In the data rows, 128 means zero.
Some points, each followed by its number:
[130 121 150 111 101 104 123  90 119 136 130  86  89 146 102 128 116 113
 128 165 128 149 174 138 163  88  77 110 105  87  99 101 145  63  96 112
 135 186] 0
[132 141 160 151 130 106 132  85 113 117 113  77  96 148 122 133 123 119
 110 143 110 135 178 149 179 106  96 131 104  87 110 106 146  64 100  98
 118 157] 1
[128 109 150  93 146 151  90 183 139 174 137 203 169 113 147 111  85 108
 121  97 123 143  94 131  93 116 155 111 152 162 169 172  97 166 147 147
 115  61] 2
[113 140 130 117 128 114 123  77 119 117 126 155 139 198  94 112 130  85
  73 123 120  78 121  96 140 138  88 155 155 136 131 115 153  60  94  93
 113 177] 3
[118 106 162 131 164 160 107 161 119 122 123 168 154 119 177 135 119 129
 146 101 120 147  94 135  90 104 163  95 118 152 128 148 102 184 169 154
 154  68] 4
[108 107 160 107 170 164  96 144 104 148  86 160 151 123 128 133 109 117
 115 129 131 148 109 132 102 105 116 105 117 119 139 142 101 151 163 182
 133 112] 5
[122 176  87 144 130  84 153 111 149 124 118 125 127 125  82 100 142 142
  98 124 136 106 149 118 135 163 117 161 124 109 132 114 131 116 135 136
 117 126] 6
[134 129 157 131 109  96 125  85 123 131 121  82  93 152 112 127 116 117
 114 151 125 136 186 144 176  90  75 116 100  83  97 104 157  54 104  99
 120 180] 7
[111 105 153  94 162 154 101 162 117 153  98 168 148 109 108 104  91 105
 124 144 147 175 132 152 109 110 125 107 109 119 123 126  86 127 126 156
 124  94] 8
[109  92 124  88  98 111 117  87 126 159 119  81  85 135  85 140 104 115
 142 166 148 138 176 136 153  94  61  99 109  80  90 100 134  50  98 117
 126 200] 9
[108 124 103 101 146 130 131  77 121 117 118 163 147 194  70 102 133  89
  78 132 136  89 112  96 134 157  92 156 140 119 131 109 135  88 120 117
 119 154] 10
[131 111 105 154 126 115 149 138 123 107 137  92 103  92 151 135 146 143
 159 131 114 138 120 135 110 102 159 115 106 151 119 123 127 167 156 136
 156  86] 11
[106 138  72 129 144 113 128  97 125 115 101 130 158 159 110 137 140 138
 104 113 123  83 126 121  95 135 107 163 163 164 189 159 146 110 108 104
  80 129] 12
[130  94 144 106 143 171 112 208 149 162 139 178 144  90 152 115  91 124
 142  97 121 150 103 151 121 144 193 123 160 149 137 135  63 149 123 138
 143  92] 13
[119 172  90 146 130  87 161 101 141 120 113 125 125 142  94 102 152 139
  95 130 135 103 148 103 136 138 105 159 131 115 132 118 141  97 116 120
 119 136] 14
New points follow, each followed by the number of its nearest point above, looking only along the 4 directions in which the numbered points spread most.
[139 107 153 132 123 200 141 180 141 147 168 113 118  87 143 132  95 117
 159 129 159 172 143 172 161 176 172 111 121 111  86 120 115 172 141 154
 129 135] --> 8
[165 137 158 103  88 138  92 143 122 142 138 137 147 101 151 170 149 150
 172 147 144 144  99 101 126 160 145 140 157 118 129 124  88 156 123 174
 146 192] --> 8
[106 145  73 127 143 116 126 100 124 116 101 130 163 155 110 139 140 138
 106 116 125  85 122 123  92 149 108 163 164 166 189 160 145 115 110 106
  81 128] --> 12
[108 139  85 141 136 103 153 111 129  95  95 102 121 143 114 128 156 148
 111 129 124  98 143 116 119 126  98 142 128 136 163 151 169 113 125  91
  96 123] --> 14
[175 147 140 101  83 136  92 116 109 135 142 121 146 115 151 180 161 135
 151 130 127 129  95 106 143 172 138 143 136 107 111 123 119 178 163 190
 137 195] --> 11
[168 144 169 129 102 158  98 147 120 135 153 130 135  93 150 154 131 149
 180 154 164 162 110 115 122 142 144 126 154 131 126 131 103 163 114 153
 134 173] --> 8
[134 145 130 170 139  97 147  88 118 102 110  86 108 127 120 121 139 130
 116 146 122 138 167 146 157 105 111 133 100 103 130 115 137  91 109  98
 128 129] --> 1
[131 157 116 160 122  78 150  98 124 107 119  83  97 124 113 114 147 145
 130 156 123 131 167 128 145  96  99 127  97 108 122 116 161  95 121 109
 142 140] --> 1
[114 124 104 163 135 107 159 122 116  99 120  91 104 105 149 137 159 142
 145 134 111 133 128 125 116  99 146 118 102 144 130 134 139 156 150 125
 142  81] --> 11
[168 116 120 120  86 165 136 177 160 163 208 119 120  96 150 125  94 116
 154 100 133 142 112 164 155 183 213 140 136 145  66  82 100 172 151 144
 147 121] --> 13
[110 126 132 142 128 103 153 103 119 103 114  84  96 143 121 132 146 132
 120 147 109 115 147 118 147  98  96 127 112 113 130 132 181  97 120  99
 126 144] --> 1
